(in the rows, 128 means zero)
Each path below is one point turned by a fixed rotation once a step. After each direction that follows a path, write how fast that rotation turns it, in degrees a step (0 if it stays still).
Each turn is a multiple of 5 degrees from 10 to 175, or 0.
Each row of a path follows its step; steps can be skipped.
path 1
step 0: [127 140 129 125 128 145 133 123 126 119 126 145 133 140 127 129 122 120
 128 126 124 105 139 118 140 116 106 130 127 140 124 119 129 134 135 135
 115 130 125 125 130 132 145 134 118 128 133 115 129 136 124 122 133 124
 117 126]
step 5: [122 128 136 133 128 135 133 116 130 114 122 124 132 135 120 126 108 140
 112 151 140 136 127 132 136 125 132 124 125 116 129 127 139 117 137 126
 130 116 143 118 134 137 132 117 122 139 126 118 122 121 129 124 138 128
 129 124]
step 14: [126 126 134 122 121 129 132 138 117 108 125 107 110 127 124 124 120 135
 129 120 130 136 121 142 135 119 127 132 138 128 123 126 133 120 139 137
 124 121 142 117 131 129 136 116 109 132 135 125 141 130 118 131 132 127
 132 139]
step 16: [130 131 134 118 131 134 136 133 127 118 134 132 128 142 113 133 123 133
 126 138 140 123 109 134 133 125 120 124 128 129 125 121 121 124 142 136
 122 139 125 126 151 136 129 142 121 146 135 126 119 122 127 124 146 117
 136 136]
step 21: [146 116 132 133 122 134 126 107 127 134 135 121 132 132 120 124 129 127
 117 135 134 142 125 114 140 114 120 134 128 126 125 119 120 133 131 128
 141 117 143 136 132 139 135 118 134 122 128 132 131 133 135 116 127 123
 149 123]
step 23: [118 132 133 126 122 117 135 120 126 120 130 126 117 117 108 106 127 122
 136 125 142 129 130 122 146 126 128 138 138 120 136 130 135 118 123 124
 117 119 133 141 123 137 141 119 119 126 125 132 130 131 127 118 133 117
 135 135]
step 25: [117 126 138 132 126 137 145 142 119 113 124 130 121 129 123 127 125 125
 121 133 132 127 110 127 132 138 126 134 133 117 134 126 123 123 142 131
 113 131 121 127 114 134 140 134 112 135 123 112 128 131 126 136 133 112
 114 120]
step 26: [128 127 118 139 138 117 137 120 121 130 135 137 140 111 127 136 125 124
 122 123 137 131 110 144 138 127 124 122 136 122 132 137 120 125 117 122
 125 126 123 132 141 123 135 129 120 124 125 112 133 155 126 128 132 129
 134 136]
step 29: [128 134 126 119 139 138 131 122 131 139 137 128 136 110 120 124 129 130
 115 123 119 131 135 121 115 114 105 119 140 135 136 134 124 131 125 130
 126 117 145 132 130 134 129 127 134 117 124 132 136 134 132 106 130 121
 131 128]
Directions:
[126 127 130 127 127 127 129 131 126 127 131 128 125 127 129 130 131 128
 128 125 128 127 131 133 124 126 127 130 126 131 125 126 131 130 127 129
 127 132 134 126 134 128 129 132 130 126 127 126 130 127 128 129 128 126
 129 128] => 20
[127 129 130 129 129 126 129 126 127 130 125 128 126 127 127 127 129 136
 130 127 125 126 125 126 126 128 126 124 126 127 132 129 130 130 128 130
 128 127 126 127 128 129 124 130 130 124 126 129 131 127 133 131 128 125
 126 129] => 155
[128 128 126 128 126 130 129 126 127 129 133 129 132 128 130 130 128 126
 127 127 127 124 124 130 129 127 128 129 130 130 125 128 128 130 124 129
 126 125 128 130 126 129 127 134 129 132 130 127 129 129 130 132 130 128
 123 130] => 40
[128 128 130 127 128 125 130 131 130 126 126 130 129 125 124 129 129 127
 131 129 127 128 129 127 129 127 132 128 130 134 125 123 128 129 129 127
 131 127 124 129 128 131 128 131 124 128 124 125 128 129 130 126 127 129
 128 130] => 45
[131 132 128 132 126 133 127 129 130 131 127 130 130 128 131 127 127 127
 127 125 129 128 131 127 127 127 128 129 124 133 127 127 125 129 129 127
 128 128 128 132 128 130 129 126 126 123 129 132 129 125 131 127 131 127
 127 129] => 35
[130 126 129 133 130 123 132 129 130 129 129 132 130 129 129 127 130 127
 129 126 131 126 125 127 124 133 125 128 128 131 128 127 126 124 128 127
 127 131 128 124 128 127 132 127 127 127 131 127 125 129 129 130 125 127
 127 128] => 45
[127 130 126 129 128 127 131 129 131 130 132 126 128 126 128 127 130 127
 129 128 128 130 129 127 129 130 128 130 132 126 130 131 132 131 128 125
 126 128 127 132 131 125 131 128 128 126 127 131 133 132 130 127 124 129
 127 131] => 130
path 2
step 0: [114 138 135 129 132 135 121 130 132 121 117 127 119 120 125 120 129 129
 119 109 117 144 129 128 133 129 124 131 131 117 130 123 120 116 129 124
 137 118 145 140 126 133 127 122 107 129 126 121 124 126 138 128 119 133
 125 120]
step 8: [133 134 124 128 127 133 137 144 142 123 135 140 127 123 131 133 134 132
 125 137 125 123 130 136 131 120 110 146 135 126 131 135 130 119 117 133
 129 135 126 134 130 135 128 132 133 131 117 107 125 130 117 114 122 137
 130 142]
step 9: [150 129 129 124 123 119 115 143 138 110 118 134 138 136 121 145 132 125
 129 128 128 137 130 134 128 133 128 135 132 128 142 127 126 142 118 123
 128 123 129 123 117 131 137 121 131 131 136 119 120 128 124 135 137 129
 135 127]
step 12: [125 114 127 138 133 135 117 127 132 127 125 138 118 119 130 126 127 123
 122 123 127 144 130 122 143 125 133 124 137 121 124 139 137 113 122 145
 127 117 131 122 129 132 115 140 123 141 127 122 125 137 124 121 132 134
 115 123]
step 13: [138 127 136 142 112 125 137 140 139 124 123 136 122 138 124 111 111 122
 131 121 134 134 116 138 116 121 120 141 131 119 116 133 127 121 117 129
 122 118 130 129 131 130 128 125 129 134 131 126 128 120 125 121 132 123
 119 131]
step 15: [136 117 126 120 130 133 140 137 138 119 126 133 145 125 124 136 121 133
 117 122 122 132 140 137 138 139 117 134 135 129 140 131 129 128 128 109
 136 133 134 144 129 116 124 127 119 122 121 123 118 129 132 126 117 135
 127 134]
step 16: [135 130 134 127 140 128 117 140 116 132 116 134 138 121 130 135 123 122
 135 134 137 140 138 128 139 130 127 133 125 126 128 120 133 130 109 116
 145 130 141 124 119 126 134 134 127 145 133 131 129 143 133 127 125 128
 137 123]
step 21: [133 138 136 120 130 127 137 129 126 111 115 135 138 123 125 137 129 128
 129 115 133 134 125 136 126 122 143 131 120 132 138 118 134 132 115 131
 121 129 127 141 127 133 129 117 112 128 117 116 134 145 132 128 117 130
 132 122]
step 26: [123 131 139 128 126 135 133 122 133 118 129 133 120 140 124 126 128 129
 123 109 131 136 123 143 144 130 122 133 138 129 137 138 132 123 135 131
 136 131 129 127 129 127 124 132 116 116 109 116 121 130 131 126 121 147
 117 126]
Directions:
[131 125 125 130 134 129 125 127 123 128 128 123 127 129 129 125 129 131
 128 128 128 127 131 128 127 130 131 130 125 128 125 129 127 123 126 128
 127 127 129 126 129 127 128 125 126 129 132 124 128 125 132 128 127 129
 128 128] => 60
[128 125 128 129 128 128 128 132 127 123 129 128 127 130 130 130 125 129
 131 130 135 128 129 130 133 129 127 127 129 125 129 132 127 129 128 129
 132 127 128 125 126 129 126 132 129 129 131 128 131 127 127 129 129 128
 128 130] => 100
[127 130 129 126 131 127 128 131 129 125 125 130 126 127 129 130 133 130
 125 128 130 124 125 127 129 129 133 131 128 128 127 128 131 128 127 130
 126 130 123 126 128 132 126 126 130 125 128 128 126 126 127 127 130 129
 133 129] => 25
[127 129 129 132 127 126 127 129 127 125 123 127 132 127 130 128 128 131
 130 128 128 125 127 131 130 126 126 131 128 125 129 127 124 127 130 130
 124 133 129 129 128 128 127 129 126 129 125 127 123 128 128 129 125 123
 126 129] => 55
[128 129 130 126 130 129 124 130 128 129 125 125 131 130 126 130 130 127
 128 128 129 129 128 124 127 130 127 125 129 128 124 125 126 125 128 126
 129 129 128 129 125 134 128 126 127 130 127 128 131 127 124 131 131 127
 124 127] => 160
path 3
step 0: [123 112 124 134 133 129 126 124 132 128 133 131 121 123 128 142 131 120
 141 135 125 135 131 118 138 108 137 135 122 117 118 128 132 118 133 119
 137 122 138 124 121 114 130 136 131 116 137 137 120 112 132 122 130 134
 120 121]
step 1: [127 129 130 127 130 131 126 114 130 134 130 134 132 139 129 131 125 123
 123 125 121 132 120 133 133 130 120 122 124 121 127 125 145 132 130 118
 112 124 136 138 151 122 123 133 135 123 114 132 116 127 156 127 131 123
 123 126]
step 4: [123 122 121 134 127 129 135 134 133 131 117 124 135 134 116 135 136 133
 121 130 127 136 125 147 141 118 124 124 133 128 136 128 153 117 120 137
 115 131 146 120 123 125 123 127 131 123 136 135 132 136 138 121 129 117
 125 124]
step 7: [124 129 121 134 130 125 120 125 135 128 142 120 116 128 119 133 132 138
 124 127 133 136 126 133 132 130 117 125 117 118 124 124 137 125 121 130
 119 116 132 136 107 129 113 111 137 130 135 118 123 145 135 137 134 135
 130 130]
step 17: [124 124 136 119 129 136 121 129 125 127 122 132 118 131 125 131 121 129
 115 134 122 126 135 125 130 126 120 119 129 129 121 128 128 131 134 130
 112 132 142 139 141 127 129 112 149 131 115 119 128 134 147 125 123 120
 111 134]
step 19: [122 122 126 133 136 132 125 127 116 121 133 136 122 131 122 142 141 126
 133 133 135 143 115 119 145 129 136 139 137 122 122 123 148 119 132 120
 118 125 136 137 120 121 138 123 123 122 127 134 131 136 130 136 134 123
 127 135]
step 21: [129 114 138 143 124 125 120 133 134 132 133 130 124 132 135 143 135 116
 135 131 138 128 134 115 130 119 124 132 114 122 122 129 116 116 133 107
 126 129 133 132 134 131 116 128 131 134 131 128 125 121 143 119 122 136
 131 125]
step 23: [126 122 122 136 123 121 125 131 121 125 120 121 122 124 119 131 125 140
 128 135 130 140 122 141 127 125 110 133 119 131 122 132 131 119 135 143
 115 124 136 129 110 126 118 121 137 142 141 132 134 119 138 135 133 136
 135 133]
step 28: [129 135 137 125 119 123 122 125 137 138 137 130 112 124 131 126 121 133
 125 129 124 141 124 143 140 129 110 124 118 112 124 115 132 133 116 135
 120 132 132 134 125 117 122 118 139 130 129 135 120 133 133 123 124 127
 115 127]
Directions:
[133 132 129 128 130 128 127 126 128 128 128 129 130 133 127 131 131 128
 130 126 127 132 126 130 132 129 126 126 130 125 129 124 132 128 125 128
 129 127 127 126 128 127 125 126 126 127 124 129 126 132 128 126 129 128
 131 130] => 120
[128 128 125 128 127 130 130 125 126 126 130 126 128 127 126 128 134 131
 127 129 125 126 128 126 126 125 132 129 128 129 128 127 133 129 132 129
 128 125 129 125 122 127 124 131 129 125 130 127 130 130 128 130 129 131
 130 128] => 95
[128 129 126 128 127 126 128 130 131 124 130 128 128 130 124 129 125 126
 127 129 131 132 126 128 127 129 128 130 131 132 126 127 129 131 127 127
 129 127 126 130 123 129 130 126 126 129 130 125 128 125 126 133 132 126
 130 129] => 90
[133 128 127 130 129 133 127 130 128 129 126 127 126 129 129 129 128 128
 128 129 126 130 129 130 129 120 128 126 130 129 131 130 128 125 128 126
 129 128 129 125 124 128 132 129 128 130 127 126 132 123 126 127 127 126
 127 129] => 175
[127 130 128 127 132 125 127 127 128 126 125 127 128 128 125 130 129 128
 131 127 127 128 125 126 128 128 134 130 127 130 130 124 126 129 131 122
 130 125 127 126 130 125 132 124 128 129 129 131 129 127 127 128 125 128
 124 130] => 135
[128 130 130 127 127 130 127 128 124 126 129 131 127 127 128 129 129 128
 132 129 132 126 132 127 128 126 124 127 127 125 126 122 128 128 129 125
 125 129 129 132 125 124 130 129 126 128 127 124 128 128 127 132 124 128
 126 128] => 155
